Each path below is one point turned by a fixed rotation once a step. After each direction that follows a path, write how fast that rotation turns it, in degrees each step (0 if it stays still).
Each turn is a multiple of 5 degrees from 10 to 175, or 0.
Each row of a path follows its step; steps can be skipped.
Path 1:
step 1: [.05 .08 -.23 -.17 .09 .09 -.07 .23 -.05 .09 -.12 .04 .08 .01 .21 .04 .00 -.12 -.04 .39 -.11 .04 -.08 -.04 -.16 .17 -.23 .05 -.02 .42 .11 -.02 .08 .18 .06 .07 -.11 .09 -.28 .01 -.14 .22 .01 -.15 .05 .07 -.31 -.05 -.08 -.07 .03 .09 .09 -.03 -.08 .36 -.06 .01]
step 7: [.36 .22 .20 -.07 -.08 .01 .06 -.03 .04 -.01 -.16 -.05 -.03 .17 .08 -.07 .03 -.16 .04 .04 .02 .05 .08 .07 -.03 .01 -.29 .07 -.32 .06 .01 -.02 -.11 .08 .15 .10 .01 .38 .05 .13 -.03 .18 .09 -.17 -.07 .00 .07 .05 -.22 -.14 -.17 .23 .17 -.25 .08 .13 -.27 -.23]
step 9: [.20 .17 .07 -.24 -.18 .02 .18 -.19 .01 .13 -.01 .06 -.08 .11 -.05 .14 .20 .15 .13 -.13 -.42 .01 .34 -.05 .04 .03 -.08 .04 -.24 .12 .32 -.02 -.16 -.16 .03 -.07 .31 -.05 .07 -.06 .07 -.11 .16 .03 -.06 -.10 -.03 .07 -.07 -.18 -.05 .14 .20 .05 .00 .18 -.11 -.03]
step 13: [.16 -.08 -.18 -.31 -.03 -.10 -.22 -.04 -.10 -.01 .08 .02 -.04 .09 .13 -.01 -.02 -.29 -.03 .06 -.22 .26 -.04 -.14 -.19 .05 -.12 -.09 .10 .37 -.13 .06 .05 -.12 .18 .15 .03 .13 -.19 .03 -.27 .07 -.06 -.08 -.01 -.05 -.24 -.09 .11 -.09 .06 .07 .19 -.01 .09 -.02 -.23 -.34]
step 15: [-.17 .17 .09 -.41 .08 .00 -.22 .03 -.14 .05 -.03 .11 -.14 .02 .01 .09 -.08 -.11 -.07 -.14 -.27 .16 .28 .10 .11 -.23 -.02 -.05 -.21 .31 .12 .20 .06 -.03 .06 -.13 .03 .04 -.24 .03 .00 -.13 -.03 -.20 .09 -.11 -.04 .06 .00 .07 .17 -.07 -.23 .22 -.11 .08 -.01 -.27]
step 16: [.24 .36 .06 .06 .05 -.03 .22 .09 -.06 .06 .04 .23 -.06 .01 .15 .16 -.06 -.11 .22 .09 -.21 .14 -.02 -.26 -.11 .20 -.03 -.07 .01 .21 .10 .07 .01 -.06 .37 -.11 -.01 -.13 .06 -.07 .10 -.18 .14 .03 -.09 -.10 .00 .17 .21 .23 .12 -.06 .08 .18 .13 .16 .25 -.03]
step 17: [.06 .43 .12 -.18 .03 -.01 .11 .06 .35 -.05 -.24 .21 -.11 .16 -.11 .07 .01 -.13 .10 .16 -.03 -.08 .07 .16 -.11 -.03 .08 -.12 .05 .06 -.02 .25 .11 .17 .25 .02 .01 .28 -.24 .14 .18 .14 .04 -.28 .13 .09 -.07 -.08 .04 -.04 .01 -.05 -.28 .09 -.04 -.05 -.08 -.03]
step 18: [-.05 .16 -.06 .02 .15 -.22 .06 -.13 -.06 .18 .06 .11 -.11 -.03 .26 -.12 -.01 -.31 .10 .06 .02 .02 -.05 .04 -.06 .15 -.19 -.21 .02 .11 -.03 .13 .16 -.03 .28 .14 .15 -.13 .05 .24 -.12 .04 -.02 -.16 -.09 -.20 -.28 -.08 .11 -.03 .25 .29 .07 .03 .23 -.17 .06 -.26]
step 19: [.46 .30 .02 -.12 -.21 -.07 .09 -.05 .02 -.23 -.03 .17 -.21 .07 .09 -.01 .09 -.09 .02 .20 -.01 .21 .21 .03 -.04 .01 -.06 -.07 -.15 .21 .08 .16 .17 .13 -.10 .06 -.03 .07 .07 .12 -.02 .18 .00 -.11 .06 .13 .19 .00 .05 -.04 .14 .29 .22 -.02 -.10 -.08 -.33 .09]
Directions:
[-.06 .09 -.01 .00 .07 .03 .04 .02 .03 .00 .00 .02 .03 -.02 -.03 .02 .01 .05 .09 -.09 .02 .00 -.03 .00 .06 .01 .07 -.02 .04 .06 .01 -.01 .00 -.05 .09 -.06 .01 -.02 -.01 .06 .05 -.01 -.01 .01 .02 .03 .05 -.02 .03 -.03 -.05 -.05 -.01 .01 .04 -.02 .02 .02]	60
[.00 -.05 -.03 -.04 -.04 -.01 .01 .00 .05 -.02 .06 .05 -.06 .04 .04 .01 .03 .01 .01 -.02 -.02 -.03 .02 .04 .03 -.01 .06 -.06 .06 -.05 -.04 -.08 -.02 .04 .06 .05 .02 -.01 .03 .01 -.01 -.01 .03 -.01 .08 -.05 -.01 .05 -.06 .00 -.02 .02 -.08 .03 -.04 .03 -.01 .06]	125
[.01 -.02 -.02 .03 -.01 -.06 -.02 .01 .05 .04 .03 .01 -.04 .03 .02 .03 .05 .01 -.03 .06 .00 .00 -.05 .03 .08 .00 -.04 .02 -.04 .05 -.02 .01 .01 .00 .06 -.03 .03 -.01 -.03 -.01 .03 .03 -.02 .10 -.09 -.07 .00 -.03 .01 .03 .02 -.05 .06 .01 -.04 .01 -.03 .10]	145
[-.01 -.03 .01 -.03 .04 -.04 -.04 -.01 -.01 .05 .04 .04 .04 -.08 .00 .03 .01 .00 -.02 -.05 -.01 .01 -.03 .01 -.05 .03 -.03 .05 .05 .03 -.05 .03 -.03 -.03 .01 .01 .08 -.03 -.09 -.04 .00 .03 -.04 .00 .05 .04 .01 -.02 .03 -.03 .05 .05 -.08 -.03 -.09 .01 .00 -.01]	155
[-.04 .01 -.06 -.03 .06 .04 .06 .09 .01 .05 -.01 -.02 -.05 -.06 .02 .02 -.01 .01 -.04 -.06 .06 .00 -.03 -.03 .02 .03 .00 .05 .01 -.01 -.01 -.02 -.04 .01 -.12 .05 -.04 .03 .05 .00 .03 .04 .00 .01 -.01 -.02 -.04 .00 -.04 -.05 .01 -.01 .01 -.05 .01 .07 .01 .06]	10
[-.04 -.09 -.05 .02 -.09 .08 -.02 -.01 -.05 .03 .02 .03 -.04 -.02 -.04 .03 .00 .00 .04 .00 .01 .01 -.03 -.02 -.01 .01 .07 -.02 -.02 .00 .02 .06 .01 -.03 .05 -.02 -.04 .02 -.02 .00 -.01 .03 .00 .00 -.05 -.06 -.03 -.10 .00 -.05 .03 .05 -.04 .02 .02 .05 .04 -.05]	155
[.08 .00 .05 .00 .00 .04 -.02 .02 .02 -.08 .03 -.03 .01 .05 .01 .05 -.05 -.02 -.02 .03 .00 .05 -.07 -.07 -.01 .03 -.01 -.05 .03 .02 -.02 .01 -.09 .01 .03 .01 -.04 .03 .01 .00 -.04 .07 .00 .03 -.04 .07 .01 .01 .05 -.02 -.07 -.02 -.06 -.01 .01 .07 -.01 .02]	115
[.00 .06 -.02 .01 .02 .02 .00 .09 -.07 -.04 -.01 .06 -.03 .00 .05 .07 -.02 -.02 -.07 .04 .05 .00 -.03 .02 .03 -.02 .00 .03 .01 -.01 .03 .03 .04 .02 .06 -.02 -.01 -.01 -.02 .01 -.01 -.03 .01 -.05 .05 .03 -.10 .00 .07 .08 .05 .00 -.04 .03 .02 -.01 .00 .03]	25
Path 2:
step 5: [.33 -.38 .18 -.06 .06 -.08 -.18 -.07 -.08 .06 .11 .14 .15 -.08 .15 -.09 -.14 -.04 .03 .09 -.09 -.07 .17 -.15 .13 -.10 -.08 .22 .01 -.13 -.07 .05 -.18 .16 -.16 -.08 .05 .19 .20 -.15 -.04 .12 .18 -.11 .03 .09 -.08 .06 -.06 .27 -.05 .05 -.12 -.17 -.11 .11 .05 .12]
step 6: [.02 .15 -.04 .09 .11 -.02 -.12 -.01 .04 .10 .14 -.19 -.02 -.11 -.24 -.22 -.30 -.26 -.03 .06 -.10 -.16 .02 -.21 -.04 .01 .00 .10 .33 .07 -.08 .24 -.01 -.03 -.01 -.09 -.04 -.02 -.07 .02 -.03 .32 .11 -.08 .02 -.18 .01 .19 -.14 .11 .01 -.02 .26 -.22 -.20 -.02 -.04 .00]
step 8: [.14 -.24 -.02 -.23 .24 -.22 .25 -.11 .03 .07 .09 .16 -.03 -.26 .15 -.02 -.12 -.03 .21 -.07 -.04 -.01 -.12 .09 -.05 .04 .02 .14 .14 .12 .06 .15 -.24 .02 -.10 -.04 -.07 .04 -.02 .13 -.19 -.02 -.15 -.24 -.01 -.05 .07 .24 -.01 .04 -.05 -.03 -.28 -.15 .11 .16 .11 -.13]
step 9: [.09 -.11 .09 -.01 .04 -.08 -.06 .03 .06 -.15 .04 -.03 .16 .15 -.06 .14 -.07 -.05 .18 .01 -.08 -.16 -.15 -.16 .01 -.19 .05 .12 -.02 -.14 -.03 .19 .07 -.02 .12 .00 -.13 -.07 .22 .38 -.15 .10 .07 .09 .14 -.16 -.07 .35 -.13 .07 -.20 -.15 .15 -.03 -.19 .25 .10 -.19]
step 10: [-.12 -.10 .20 -.19 .10 -.03 -.06 .17 -.21 .12 .12 .03 .09 .00 -.23 .12 .01 .16 .06 .02 -.10 -.04 -.06 -.04 -.20 .01 -.16 -.02 -.08 .14 -.21 .14 -.04 .29 -.10 -.22 -.15 -.04 -.16 -.06 -.09 .20 .28 .04 -.13 .06 -.23 .24 .01 .06 .04 -.09 .12 .01 .02 .09 .21 .18]
step 11: [.11 .21 .01 .08 .11 -.07 .22 -.15 -.09 .31 -.16 -.08 -.08 -.26 -.05 .14 -.27 -.18 .19 .13 -.10 -.13 -.14 .15 -.09 .06 -.07 -.07 .07 .21 -.09 -.05 -.10 .07 .04 .07 -.15 -.03 .15 .02 -.20 -.12 .18 -.12 .02 -.12 -.03 .24 .27 -.16 -.04 -.01 .11 -.04 .01 -.04 .16 .10]
step 16: [.30 .00 .16 -.07 .17 .00 -.05 -.10 .17 -.09 -.01 -.21 .06 -.40 .07 .13 -.02 -.04 .09 .06 -.27 .06 -.03 -.06 .02 .13 .23 .14 -.07 .08 .14 .36 .08 .05 .12 .02 .19 -.06 .10 .12 -.11 -.18 -.09 .05 -.08 .12 .03 .22 .14 .03 -.05 -.07 .09 -.05 .09 .01 .03 -.17]
step 17: [-.08 -.23 .02 .02 .04 -.14 .10 -.23 .22 .07 .08 -.02 .15 -.03 .10 .04 .19 .05 .11 .18 -.13 .02 -.09 -.16 -.39 .10 -.10 .30 -.05 .00 .05 .13 -.08 .07 -.07 -.04 -.11 .16 -.15 .04 -.03 .14 .09 .27 .17 .09 .07 .19 -.21 .12 -.13 -.15 .10 .03 .05 .20 .00 .01]
step 19: [.21 -.16 .14 -.02 .08 -.01 .06 -.18 .14 .00 -.03 -.03 -.07 -.13 -.03 -.11 -.27 .08 -.06 -.03 -.38 .04 .09 -.01 -.03 .15 -.20 .01 -.22 .02 -.03 -.16 -.01 .03 -.01 -.21 -.01 -.07 .10 -.02 -.22 -.15 .20 .15 -.23 -.05 -.20 .23 .28 .13 .02 .07 .13 -.07 -.21 .00 -.04 .00]
Directions:
[.00 -.01 .01 .06 .02 -.03 .02 .00 .01 .06 -.01 .01 -.03 .01 -.02 .02 -.04 -.03 -.06 .03 -.02 -.06 .03 .01 .01 -.04 -.02 -.02 -.03 -.04 .06 -.01 .01 .01 .02 .07 -.07 -.01 .02 .03 .09 .09 -.11 .00 .05 -.04 -.06 .01 .00 .05 .05 -.01 -.01 -.02 .05 .03 .01 -.02]	120
[-.02 -.04 .09 -.01 .02 .00 -.04 -.02 .02 -.02 .02 -.03 .02 -.04 -.01 .00 -.06 .07 -.05 -.07 -.02 .04 .00 .00 .06 .03 .00 -.04 -.04 .04 -.04 .05 -.01 .01 -.02 .01 .01 .01 .01 -.01 .00 -.07 .00 .06 -.02 -.03 -.07 -.03 .02 .02 .05 -.02 -.04 .00 .13 -.03 .05 .05]	125
[.06 -.05 -.03 -.01 -.05 -.04 -.04 .04 .00 .02 -.04 .02 -.02 -.02 .03 .03 .01 .03 -.02 -.02 -.02 -.01 .04 .00 .01 .01 .02 -.04 .00 .06 .02 .02 -.02 .06 .00 -.08 .05 -.07 .01 -.05 .03 .05 .04 -.08 .02 .03 .00 -.01 .02 -.03 .00 .09 .03 .03 .08 .06 .04 -.07]	135
[.04 -.04 .03 .00 .06 .04 .05 -.01 -.04 .02 -.01 -.01 .00 .01 -.05 .04 .01 -.05 -.02 .07 -.01 .05 .01 -.05 -.06 .06 .09 -.01 .03 -.04 .03 -.04 .03 -.07 .07 -.02 .02 .01 -.03 .00 .02 -.02 .04 .06 .03 .03 -.01 -.03 -.01 .04 -.04 .10 -.02 .02 .07 -.03 .01 .01]	25
[-.01 -.06 -.02 -.02 .02 .00 -.01 .10 -.09 .00 .03 .00 -.10 -.06 .00 .03 -.06 -.05 -.02 .01 -.04 -.04 -.04 .05 .00 .03 -.02 .04 .00 .01 -.01 .04 -.03 -.01 -.01 .06 .09 -.01 -.01 -.05 .02 -.06 -.07 -.01 -.01 .04 -.01 .00 .00 .01 -.05 -.01 .00 -.02 -.04 -.03 .03 .02]	140
[-.01 -.05 .06 -.10 -.08 .03 -.01 .06 -.04 .02 .00 -.06 -.06 .01 .00 .00 -.06 .06 .04 -.02 .02 -.01 .03 -.02 -.02 -.05 .04 .06 -.02 .01 -.04 -.07 .02 -.01 .02 .00 -.01 .03 .02 .01 .04 .04 .05 .02 .01 -.08 -.02 .00 .04 .04 .01 .02 -.03 -.02 -.06 .04 -.04 -.01]	80
